In the rows, 128 means zero.
Rotation paths and how fast each direction turns (degrees a step):
Each turn is a multiple of 5 degrees from 10 to 175, or 0.
Each row of a path follows its step; steps can be skipped.
Rotation 1:
step 0: [129 127 125 129 126 130 125 125 116 126 128 125 123 123 140 133 127 127
 128 130 123 127 120 134 130 120 131 125 137 120 125 125 132 131 138 122
 123 135 131 123 128 127 133 125 124 119 132 137 130 115 128 123 127 127
 126 133 128 131 117 131 132 115 125 115 116 123]
step 4: [130 135 124 129 131 119 120 122 132 125 121 127 131 125 122 139 130 130
 124 139 131 120 119 136 137 119 127 136 128 131 129 135 131 120 131 125
 129 132 123 129 133 125 121 135 119 121 130 135 127 129 127 136 128 137
 122 136 128 123 122 131 123 135 126 125 139 134]
step 8: [129 126 125 133 127 126 123 125 117 131 124 121 138 125 134 130 122 128
 134 128 131 126 117 137 125 120 135 120 116 137 139 125 130 135 138 120
 128 132 118 127 137 122 135 126 135 126 129 130 131 129 133 122 135 135
 128 126 127 126 127 120 129 123 129 128 126 117]
step 9: [128 130 128 131 119 130 127 123 122 127 128 129 122 128 120 127 130 133
 124 137 115 129 123 135 123 120 127 124 130 140 132 126 136 138 128 112
 126 137 125 123 138 118 133 131 126 128 127 129 124 122 128 126 134 129
 132 130 125 112 120 132 132 135 131 130 123 130]
step 13: [123 131 123 132 118 124 128 125 128 135 130 124 137 120 134 131 143 129
 131 130 125 117 122 126 122 122 134 135 133 125 138 121 119 126 133 126
 126 126 117 129 132 135 122 125 129 122 130 139 134 124 125 136 130 128
 129 132 122 133 122 124 133 139 131 126 127 125]
step 15: [130 120 119 128 129 119 127 121 131 129 125 123 124 120 126 131 122 127
 128 137 134 123 131 130 119 123 128 123 127 131 139 135 138 137 130 110
 121 123 128 131 134 133 126 131 130 122 130 125 125 125 118 124 134 127
 123 120 121 137 127 123 134 134 131 128 129 124]
step 16: [132 133 129 125 133 123 131 128 125 121 127 115 140 117 124 131 127 124
 124 133 126 127 135 128 126 120 137 120 130 128 137 133 134 134 131 114
 133 132 125 118 123 124 120 131 128 119 123 130 129 133 133 128 138 125
 126 131 126 116 125 124 124 140 127 124 129 127]
step 19: [126 119 125 138 123 129 123 131 122 126 120 123 121 127 126 127 130 131
 135 134 122 135 128 135 114 129 126 129 134 131 133 117 129 130 131 118
 121 131 119 119 129 126 130 130 123 134 122 133 130 136 127 138 128 126
 125 144 127 124 124 136 128 135 130 128 120 126]
Directions:
[130 127 130 127 127 126 129 125 126 128 127 129 129 127 127 127 130 127
 125 126 128 129 126 128 126 129 129 130 127 130 128 129 129 128 130 126
 128 129 129 129 126 131 126 129 127 127 127 126 129 127 128 127 129 129
 127 126 129 129 131 127 127 128 126 128 128 127]	40
[125 127 129 129 128 127 125 130 127 127 127 127 128 130 124 128 130 128
 127 128 126 129 129 126 126 127 128 128 128 128 127 129 127 128 129 128
 127 130 131 129 128 126 128 129 127 128 126 127 127 127 127 129 130 129
 126 130 130 128 127 127 129 126 128 129 130 130]	145
[125 128 127 130 127 129 130 129 128 129 129 125 129 126 127 130 128 127
 126 125 128 129 128 128 130 129 128 126 128 127 127 128 126 125 128 125
 129 128 130 128 126 129 129 130 128 129 128 130 131 127 128 128 127 128
 129 129 127 128 130 130 129 126 128 127 128 127]	65
[128 127 126 128 129 129 127 129 127 130 128 126 128 129 129 126 130 129
 130 127 126 127 129 130 126 128 130 129 130 128 129 127 127 130 129 129
 128 127 127 130 127 129 131 128 127 127 127 129 130 128 128 128 127 129
 130 128 128 129 129 128 126 126 126 130 128 131]	60
Rotation 2:
step 3: [122 127 129 134 131 122 137 125 133 117 134 124 129 125 129 120 124 118
 129 131 124 124 123 123 128 123 135 133 129 133 121 126 125 127 129 134
 127 131 117 128 129 121 114 133 134 130 127 120 130 123 123 120 124 131
 129 143 126 129 138 129 126 136 120 129 125 125]
step 4: [132 121 126 124 119 127 120 121 129 136 122 126 132 135 127 132 133 124
 123 131 134 127 128 127 124 137 139 125 123 134 122 122 134 128 127 128
 129 130 124 130 130 128 126 135 127 126 124 121 124 131 122 125 134 138
 128 141 117 126 128 130 118 140 131 138 128 131]
step 6: [122 115 127 138 130 130 128 120 126 134 133 133 121 132 130 139 119 127
 129 137 133 120 119 121 129 129 131 129 125 122 130 115 134 132 128 131
 122 135 127 124 128 127 128 126 127 124 131 130 117 127 117 131 121 128
 129 132 126 127 128 129 133 133 132 124 130 136]
step 7: [126 122 130 123 135 125 125 119 132 128 128 118 137 126 129 139 129 126
 129 143 134 124 136 121 124 135 121 129 128 127 126 115 129 121 130 134
 131 129 133 123 136 122 134 129 130 131 138 129 138 134 131 129 128 126
 136 125 126 124 121 128 129 126 130 126 123 134]
step 10: [125 122 122 131 124 128 123 142 136 127 129 125 128 132 132 131 123 134
 128 121 130 134 130 125 124 124 120 135 123 137 120 117 136 126 132 124
 131 127 133 126 129 132 130 132 128 132 127 128 137 140 127 127 130 122
 135 136 127 131 137 132 123 122 120 133 121 119]
step 14: [132 117 126 125 130 133 127 125 124 119 130 129 129 130 128 127 136 128
 133 130 126 132 123 121 125 133 127 130 136 120 129 125 133 129 133 131
 120 124 122 144 126 130 128 137 129 126 134 118 129 133 131 130 133 132
 137 119 132 128 141 123 132 130 136 123 136 134]
step 15: [119 124 124 134 129 125 130 126 128 123 120 129 131 131 131 137 131 122
 135 127 126 114 128 123 129 122 128 132 133 135 123 135 131 123 127 126
 126 121 132 129 117 130 128 135 129 128 130 127 129 136 125 130 140 121
 134 124 124 124 125 140 134 136 135 119 135 121]
step 17: [121 122 128 138 130 139 124 122 127 122 131 124 129 125 129 134 129 130
 126 127 128 127 127 128 124 121 128 130 125 136 118 130 134 129 131 130
 138 134 116 128 124 130 130 128 129 133 126 113 134 133 140 126 137 129
 113 128 128 135 126 131 128 131 136 124 131 130]
Directions:
[128 130 130 127 130 128 130 130 128 126 131 127 128 129 127 131 129 129
 128 130 129 129 126 130 126 128 129 130 129 128 126 128 128 127 127 130
 127 129 128 127 128 128 128 130 129 126 127 129 128 128 130 126 128 129
 129 128 129 128 131 127 129 125 127 129 129 127]	160
Rotation 3:
step 2: [126 129 131 126 140 129 126 125 139 135 130 126 124 134 129 120 131 126
 122 134 137 125 133 135 129 123 126 124 124 129 126 129 134 135 131 120
 131 137 127 129 120 129 131 124 120 132 117 136 136 124 133 135 130 123
 116 128 138 129 130 139 128 115 134 125 128 122]
step 5: [134 125 138 134 124 131 134 122 132 128 133 125 123 136 138 131 134 127
 139 122 134 122 125 136 136 132 121 129 136 117 127 132 133 129 130 125
 127 121 126 118 130 136 125 130 129 128 123 128 120 137 128 130 134 127
 120 124 131 114 130 132 119 124 126 123 137 134]
step 6: [129 119 128 111 129 135 138 118 133 133 127 139 132 125 130 127 129 122
 126 129 130 136 126 132 127 131 125 127 124 120 128 124 139 120 127 136
 132 134 130 135 120 132 122 130 123 134 134 128 125 132 124 123 133 119
 121 118 130 139 135 130 122 123 125 131 125 119]
step 10: [117 127 128 127 120 134 138 121 124 139 132 133 126 130 124 137 128 129
 128 130 121 121 130 131 127 130 132 134 124 128 131 126 132 126 124 125
 132 139 125 132 124 124 128 131 130 126 127 126 132 137 132 136 132 138
 124 124 132 122 141 134 115 122 142 133 135 136]
step 11: [125 121 126 124 131 135 123 132 123 126 133 133 147 124 126 125 130 140
 134 129 128 126 131 123 133 122 117 129 126 129 121 129 124 129 123 130
 132 129 123 130 116 120 124 125 127 126 123 129 125 123 126 123 127 121
 121 131 127 134 136 142 131 119 137 122 118 128]
step 16: [130 127 123 134 130 122 124 126 120 124 133 123 137 130 135 125 136 122
 129 126 142 134 122 133 139 125 115 126 123 116 136 119 129 129 123 120
 122 119 131 127 127 120 119 127 127 133 125 128 121 125 118 128 134 132
 120 125 131 125 128 132 125 122 124 130 130 127]
step 17: [118 119 132 124 128 119 137 126 133 131 128 125 127 128 128 125 137 123
 123 121 129 139 133 125 125 127 132 135 110 125 138 124 131 122 130 135
 133 128 131 121 128 126 128 122 129 135 131 122 125 133 133 133 127 123
 133 122 121 133 136 131 115 137 130 127 131 125]
step 19: [132 117 130 132 124 141 128 130 120 127 124 116 128 133 124 127 131 131
 123 129 124 125 128 124 131 128 121 132 121 126 134 134 116 131 132 124
 128 125 123 126 135 114 123 128 135 128 132 133 127 125 137 131 139 134
 131 117 125 132 132 130 128 127 139 117 132 136]
Directions:
[131 127 129 129 130 127 128 129 127 128 130 127 129 128 129 127 129 126
 129 128 129 129 128 128 127 127 125 126 129 128 129 129 129 129 128 129
 128 128 131 129 129 129 127 126 131 129 130 127 129 129 130 129 127 129
 127 128 130 126 128 129 130 131 126 128 130 129]	95
[130 131 128 128 129 128 130 129 129 130 126 127 128 131 126 128 129 129
 128 130 126 127 127 128 128 128 129 128 128 128 125 126 125 126 128 128
 126 127 128 127 129 127 129 128 130 128 130 129 130 129 130 128 130 129
 127 127 127 126 129 127 130 128 126 127 127 128]	70
[127 127 128 129 127 130 126 127 127 128 131 129 130 130 131 129 127 130
 128 127 127 129 128 128 127 129 128 127 125 126 126 128 126 130 128 129
 129 130 127 128 129 126 129 129 128 127 127 130 129 130 130 127 128 127
 130 128 130 128 127 127 130 129 126 130 126 128]	95
[128 126 128 128 128 128 128 128 128 127 128 129 127 128 128 127 126 128
 129 127 126 127 127 129 129 126 129 127 129 128 128 129 128 127 130 127
 129 126 126 128 128 127 128 127 128 129 131 129 127 130 127 129 131 130
 127 132 130 129 129 128 128 128 127 130 128 132]	70
Rotation 4:
step 0: [132 134 135 127 126 114 128 118 124 129 123 128 134 132 128 125 133 134
 127 126 131 128 136 119 137 134 120 126 130 129 132 137 125 135 126 127
 131 128 128 126 119 131 138 125 124 134 116 126 124 139 131 128 131 129
 118 128 125 134 124 123 128 135 127 129 128 134]
step 6: [127 130 133 126 129 125 126 122 142 125 131 127 120 123 126 130 135 131
 125 122 133 132 126 125 126 127 128 132 143 126 136 137 128 135 130 127
 128 130 129 125 124 132 132 134 136 126 125 121 121 132 129 136 120 128
 120 138 137 137 129 122 133 132 128 123 133 132]
step 8: [132 121 130 127 121 124 134 116 131 129 132 126 126 123 127 134 145 129
 133 121 138 135 129 128 132 133 129 124 127 133 128 129 135 130 132 129
 140 138 129 133 122 126 135 135 126 126 125 125 122 131 126 129 130 130
 128 126 127 130 121 119 133 131 121 129 123 134]
step 11: [132 140 134 120 121 124 122 131 132 126 124 128 115 128 121 128 134 129
 134 127 134 133 117 128 134 127 124 126 134 139 128 134 118 125 123 128
 124 129 130 121 121 118 131 126 131 130 132 129 132 120 126 131 120 133
 134 129 128 128 119 123 124 123 131 132 126 127]
step 13: [130 138 133 131 129 123 129 122 126 127 124 120 122 125 134 132 134 120
 125 130 139 132 122 125 136 126 127 141 123 131 124 130 127 132 138 132
 122 124 126 123 123 124 131 129 134 126 125 130 138 129 117 137 127 132
 124 134 133 127 117 125 128 138 128 127 131 133]
step 16: [138 131 127 131 123 131 128 123 132 129 122 130 130 127 133 125 131 136
 137 123 142 139 136 138 131 124 127 128 118 132 130 138 125 131 122 134
 132 130 136 127 127 130 134 127 132 133 123 132 120 126 125 124 123 130
 125 129 119 130 122 122 134 131 125 123 126 121]
step 17: [120 129 140 128 126 124 123 128 116 122 125 132 127 129 122 124 131 130
 130 136 138 128 126 128 127 131 133 125 130 137 127 124 123 119 133 126
 125 133 125 121 124 128 129 132 136 133 135 128 133 130 131 121 123 126
 130 123 132 137 123 114 121 133 127 118 130 131]
step 19: [132 130 142 129 128 124 125 130 124 130 121 123 132 129 122 121 140 129
 127 133 125 134 122 136 126 133 130 127 134 136 128 131 123 130 125 132
 120 129 127 115 122 129 138 120 129 129 124 131 128 134 130 133 135 139
 128 137 135 135 120 130 126 130 128 123 129 131]
Directions:
[128 131 126 126 127 126 127 127 129 127 129 129 128 129 128 128 126 129
 128 127 127 128 127 129 131 128 128 127 126 128 127 128 125 130 130 127
 127 126 131 126 127 129 129 129 127 127 125 129 127 126 128 126 127 128
 129 130 127 128 129 129 129 128 130 130 129 125]	155
[128 126 131 129 127 124 125 128 128 128 128 127 129 129 128 128 127 127
 129 127 127 127 128 127 132 127 130 130 129 128 127 126 127 128 128 126
 128 130 126 127 127 128 131 127 126 129 128 127 131 128 129 129 127 128
 128 129 129 129 127 127 128 128 131 128 128 129]	170
Rotation 5:
step 0: [126 132 127 133 136 127 125 123 129 115 129 131 135 123 125 130 134 135
 123 132 118 127 137 128 119 130 132 126 121 117 127 130 123 136 135 117
 134 131 130 131 124 120 132 132 124 124 124 122 119 134 132 123 132 127
 130 132 128 127 124 126 132 125 131 128 137 134]
step 1: [132 129 121 135 133 118 132 130 129 120 127 129 129 136 117 119 120 132
 134 127 140 129 128 123 125 125 139 126 129 124 133 136 117 134 128 124
 123 132 128 124 127 130 131 127 129 119 126 134 130 131 125 125 128 128
 136 126 130 121 128 131 129 127 134 140 126 132]
step 3: [124 133 128 118 120 132 128 118 122 117 117 138 131 128 133 129 130 131
 121 136 127 122 123 129 127 126 127 133 123 125 141 129 126 123 131 131
 126 133 122 137 136 127 135 128 128 132 134 130 127 131 128 123 128 128
 132 130 124 130 124 135 129 122 126 128 135 123]
step 9: [125 135 128 133 126 116 132 130 117 118 123 140 133 124 127 132 122 138
 136 130 128 122 133 123 129 120 128 128 125 126 123 136 127 129 128 130
 129 124 130 128 129 128 130 133 127 118 125 133 112 132 130 126 128 131
 129 125 128 120 131 132 127 136 135 127 129 124]
step 11: [131 134 131 132 135 138 129 128 128 123 128 129 121 136 132 121 119 135
 120 136 124 123 114 129 125 128 135 121 124 127 137 126 125 126 127 135
 125 121 132 135 119 133 137 126 128 131 133 129 127 137 131 121 126 126
 127 133 129 131 125 130 126 122 119 130 131 131]
step 12: [128 138 122 132 129 130 122 127 134 119 117 133 133 125 133 133 135 130
 127 132 125 115 125 121 127 128 129 122 131 122 138 134 135 124 134 124
 132 127 135 129 132 135 128 128 130 117 126 122 137 136 129 130 129 120
 133 125 127 124 128 132 126 128 134 125 131 132]
step 16: [125 127 126 130 132 134 133 129 126 118 139 122 136 139 131 128 127 128
 125 131 126 127 117 128 131 130 139 128 120 117 137 136 127 134 134 133
 130 124 134 118 122 131 125 126 125 126 128 133 130 130 126 121 126 121
 127 128 123 124 126 129 135 129 137 125 128 125]
step 17: [129 134 123 135 134 122 131 136 129 118 126 128 128 125 129 133 134 134
 129 137 139 128 126 123 134 130 122 131 127 114 127 129 120 132 132 136
 131 119 131 133 129 127 128 131 134 127 126 125 122 131 133 126 137 125
 135 128 131 120 135 130 127 123 124 122 137 135]
Directions:
[128 130 128 130 128 127 129 125 126 128 127 131 129 126 128 129 128 128
 130 128 130 128 127 128 127 127 128 124 129 126 126 129 128 127 126 128
 127 129 128 130 129 128 128 127 129 129 129 129 129 128 126 129 130 128
 130 130 130 127 130 128 129 128 127 128 127 130]	130
[127 129 128 129 126 129 128 127 128 128 127 128 127 129 127 128 127 126
 127 125 127 131 127 129 129 129 130 128 127 130 127 129 130 125 129 130
 128 128 129 130 128 127 130 129 128 130 129 125 129 129 129 127 127 128
 129 126 129 125 130 128 131 128 129 128 128 129]	85
[128 128 129 127 128 130 129 129 127 129 131 130 127 130 128 128 129 130
 127 130 128 129 128 132 129 130 126 126 128 127 127 129 129 128 128 127
 128 125 128 128 129 128 126 129 129 129 128 129 128 126 130 126 126 127
 129 128 131 128 128 128 131 127 126 129 128 130]	125
[127 126 128 129 131 129 127 126 129 130 128 128 129 128 127 127 126 128
 126 128 128 128 128 128 126 129 128 127 128 128 129 128 125 130 129 129
 128 125 129 129 124 127 127 128 127 127 128 128 129 130 127 128 129 125
 129 129 129 128 131 126 130 129 128 130 129 126]	70
Rotation 6:
step 0: [130 126 125 130 123 130 128 130 124 132 135 122 132 123 127 122 122 120
 118 118 133 130 123 128 138 125 131 123 123 133 132 132 125 131 125 135
 132 125 118 129 132 126 123 128 131 125 132 130 129 129 127 137 119 129
 115 131 136 125 126 127 134 124 125 126 121 119]
step 1: [129 127 126 129 129 131 128 132 134 128 130 130 134 116 129 128 133 127
 123 127 136 136 126 130 127 123 143 133 130 124 132 132 129 125 124 131
 124 131 119 126 130 135 121 122 131 123 132 134 129 129 126 127 122 126
 116 135 128 127 120 113 130 123 124 123 130 131]
step 2: [131 132 134 123 125 127 127 127 127 121 126 122 134 123 125 134 125 134
 130 128 134 130 130 136 137 128 123 127 133 124 129 134 123 125 127 136
 126 129 120 119 132 130 120 131 134 128 138 130 128 132 129 126 126 133
 124 121 119 117 123 117 124 119 124 128 127 135]
step 4: [126 125 132 134 124 137 123 138 131 128 122 131 127 128 123 127 121 125
 133 119 129 132 137 128 126 133 133 134 128 130 127 133 126 140 119 127
 131 121 118 129 127 129 133 125 133 137 132 135 129 132 128 126 126 132
 120 121 132 126 129 121 131 120 127 121 128 121]
step 6: [131 131 127 129 121 128 125 124 130 130 131 132 130 131 123 129 121 130
 116 117 130 141 124 129 131 124 130 124 133 125 124 122 131 121 126 132
 131 127 125 128 135 132 125 127 128 129 133 133 116 131 133 127 119 137
 127 128 137 124 125 121 124 124 132 116 126 134]
step 13: [132 133 132 129 124 126 129 131 125 130 136 126 137 120 121 123 128 128
 120 122 132 131 131 134 131 134 133 123 130 135 129 130 129 130 131 127
 128 118 125 124 126 127 127 131 134 134 132 126 127 136 124 138 118 138
 120 125 130 132 117 126 133 122 135 126 121 125]
step 17: [127 129 129 137 121 134 131 130 126 127 121 123 125 124 122 127 119 126
 126 120 132 133 125 126 130 126 137 126 127 124 123 131 127 134 122 131
 127 131 115 125 123 130 128 129 126 124 133 136 130 124 127 135 124 128
 113 120 131 125 121 122 131 121 129 125 133 121]
step 18: [129 124 137 126 125 126 124 123 124 132 129 135 130 122 122 130 129 129
 128 120 139 130 133 133 129 121 130 132 131 131 132 131 137 135 120 134
 125 128 122 129 130 133 126 120 131 130 129 128 130 126 130 129 126 133
 116 127 120 120 121 120 133 116 122 123 124 129]
Directions:
[127 126 128 127 129 126 128 129 127 127 129 126 130 124 129 128 127 128
 128 129 128 127 127 127 129 130 126 127 127 127 131 129 129 127 128 128
 128 126 127 126 127 130 129 129 127 125 129 127 130 131 126 127 126 125
 126 127 129 128 127 127 129 128 127 129 127 128]	25
[130 130 127 130 128 127 127 127 131 128 130 128 127 129 127 126 126 129
 130 129 127 131 129 129 128 126 126 127 127 128 128 130 129 131 128 127
 126 128 127 127 127 127 130 131 127 128 127 128 128 127 130 128 129 127
 126 126 127 129 127 128 128 129 130 130 127 127]	80
[126 128 127 128 127 128 125 127 126 128 128 127 127 128 128 128 129 128
 131 126 128 127 130 129 127 130 127 128 128 126 125 128 126 129 130 128
 128 128 127 127 127 126 129 128 129 127 126 129 128 127 129 126 128 127
 126 126 129 132 132 126 127 129 126 126 128 127]	60
[126 127 128 131 128 130 128 131 129 130 128 128 127 128 129 128 128 127
 129 128 126 127 127 127 127 129 126 127 129 125 130 128 127 130 127 129
 128 128 126 128 131 126 128 129 127 131 128 128 128 131 129 127 129 129
 128 129 128 127 129 131 127 130 128 127 127 127]	65
